grid =
[[133 145 135 121 129 130 116 106 129 126 119 129 132]
 [109 116 119 123 126 129 125 146 128 135 128 135 139]
 [110 117 119 120 125 130 127 144 126 138 127 136 138]
 [133 138 150 124 134 129 122 110 129 130 123 118 130]
 [135 115 129 148 112 131 129 132 130 123 142 125 132]
 [116 114 123 136 124 126 126 142 134 121 140 124 144]
 [133 140 108 115 140 121 138 124 128 121 123 130 122]
 [133 146 131 120 128 130 116 107 129 125 118 131 131]
 [133 145 134 121 129 130 116 106 129 126 119 129 132]
 [132 148 122 120 131 128 117 110 129 121 117 135 128]
 [133 144 136 121 129 130 117 105 129 127 119 128 132]
 [109 116 120 125 126 128 124 146 129 132 130 133 140]
 [137 119 134 150 112 133 126 132 127 126 137 129 120]]
Counting starts at 1.
Which number is the entry in row 3 and column 1? 110
Which number is the entry at row 3, column 2? 117
The entry at row 1, column 1: 133
Which number is the bottom-left entry? 137
The entry at row 2, column 3 -> 119
The top entry of the column that holds the smallest entry is 106
Which number is the bottom-right entry? 120
The entry at row 1, column 3: 135
Which number is the entry in row 2 and column 1? 109
The entry at row 3, column 3 -> 119
Which number is the entry directly below the centre entry? 116
Which number is the entry in the top-right corner? 132
Which number is the entry directly below the smallest entry? 146
The entry just left of the centre entry: 121
The bottom entry of the column that holds the smallest entry: 132
Which number is the entry directly below 107? 106
The entry at row 1, column 2 is 145
Which number is the smallest entry? 105
Which number is the entry directly above the smallest entry? 110

Questions about the grid below.
1) Report the entry in the top-left corner.
2) Report the entry just right of the largest entry.
3) Report the largest entry in the first row.
4) Report the entry in the bottom-right corner.
5) Report the entry directly above the centre entry.
6) Report the entry in the top-right corner.
7) Report the entry just left of the centre entry.
8) Report the second entry in reading order.
[[125 125 127 116 120]
 [125 125 127 117 120]
 [124 125 128 115 124]
 [124 124 128 120 124]
 [124 126 128 110 123]
 [125 125 127 114 120]
 [124 125 128 116 124]
 [126 122 128 133 124]
 [124 125 128 117 124]
 [125 124 127 118 120]
 [124 126 128 104 123]
 [125 125 127 116 120]
 [125 125 127 117 120]
 [124 126 128 107 123]
 [125 125 127 117 120]]
1) 125
2) 124
3) 127
4) 120
5) 128
6) 120
7) 122
8) 125

[[124 121 148 101 150]
 [150 151 135 153 126]
 [127 114 146 118 125]
 [139 118 132 125 149]
 [113 105 114 122 144]
 [121 112 120 144 137]
 [131 148 112 139 149]
 [105 139 125 115 103]
 [114 138 140 121 113]
 [127 154 118 115 131]
 [102 110 134 147 129]]
The minimum is 101
The median entry: 126
The entry directly above the centre entry is 114
What is the last entry, reading row by row?
Answer: 129
The bottom entry of the column that holds the largest entry is 110
What is the fifth-last entry, reading row by row?
Answer: 102
The top entry of the column that holds the largest entry -> 121
The 3rd entry from the end, reading row by row is 134
What is the third largest entry?
Answer: 151
The 1st entry in reading order: 124
The entry directly above 129 -> 131
The last entry of the smallest entry's row -> 150
The third smallest entry is 103
What is the second entry from the end, reading row by row?
Answer: 147
What is the entry just left of 103?
Answer: 115
The third entry on the main diagonal: 146
What is the entry directly below 122?
Answer: 144
The third entry, reading row by row -> 148
The entry just left of the largest entry -> 127
The entry directly below 137 is 149
What is the entry directly below 140?
Answer: 118
The maximum -> 154

Read these off the grid that follows.
1) Report the 2nd largest entry.
2) Report the 2nd smallest entry.
3) Report the 1st entry in reading order.
4) Report the third largest entry.
5) Report the entry just right of the largest entry.
6) Report the largest entry.
array([[127, 126, 128, 135, 129, 126, 136, 137, 133, 124, 126, 127, 130,
        129],
       [127, 123, 127, 124, 124, 128, 129, 134, 127, 125, 128, 128, 122,
        124],
       [126, 130, 126, 145, 132, 124, 138, 136, 134, 126, 126, 125, 138,
        131],
       [127, 127, 127, 115, 122, 128, 122, 125, 126, 128, 129, 129, 118,
        122],
       [127, 128, 128, 139, 130, 125, 137, 137, 134, 124, 126, 126, 133,
        130],
       [127, 129, 123, 153, 134, 126, 135, 135, 129, 130, 129, 124, 144,
        132],
       [127, 126, 127, 116, 122, 128, 123, 127, 126, 128, 129, 129, 118,
        122],
       [131, 130, 132, 112, 125, 131, 121, 117, 125, 130, 127, 131, 118,
        127],
       [128, 128, 128, 113, 123, 128, 121, 122, 126, 129, 128, 130, 118,
        123],
       [127, 125, 128, 133, 128, 126, 135, 137, 131, 124, 126, 127, 128,
        128]])
1) 145
2) 113
3) 127
4) 144
5) 134
6) 153

M = ((128, 128, 155, 127, 142), (129, 128, 128, 129, 135), (128, 128, 156, 128, 138), (127, 127, 112, 128, 126), (127, 128, 124, 126, 125), (129, 128, 105, 129, 118), (128, 128, 119, 128, 129), (128, 128, 125, 129, 129))
The entry just left of the largest entry? 128
The entry just right of the largest entry? 128
The entry just right of the smallest entry? 129
The entry just left of the smallest entry -> 128

Questions about the table below. Indices start at 1.
1) What is the entry directly below the largest entry?
2) What is the top-left entry?
3) What is the entry in the bottom-right corner?
4) What is the entry just right of 122?
5) What is the entry in row 1 and column 3?
6) What is the entry in row 3 and column 1?
7) What is the entry in row 2 and column 1?
8) What is the entry in the bottom-left corner?
[[128 129 127 127 129 128 116 129 121 124 129 130 129 128 127 134]
 [129 130 129 133 128 128 154 127 141 134 129 129 128 128 112 134]
 [128 128 124 123 128 128 118 129 123 128 128 128 128 129 127 125]
 [128 128 126 129 128 128 128 128 124 125 128 128 128 128 129 120]
 [128 128 126 127 128 128 115 128 120 118 128 128 129 128 139 113]
 [128 130 127 129 128 128 129 128 124 135 129 128 128 128 135 125]
 [128 129 126 126 128 128 113 128 122 121 127 128 128 128 134 121]
 [128 128 129 131 128 128 142 128 138 137 128 128 127 128 121 140]
 [128 127 127 130 128 128 131 128 125 132 127 128 128 128 133 127]]
1) 118
2) 128
3) 127
4) 121
5) 127
6) 128
7) 129
8) 128
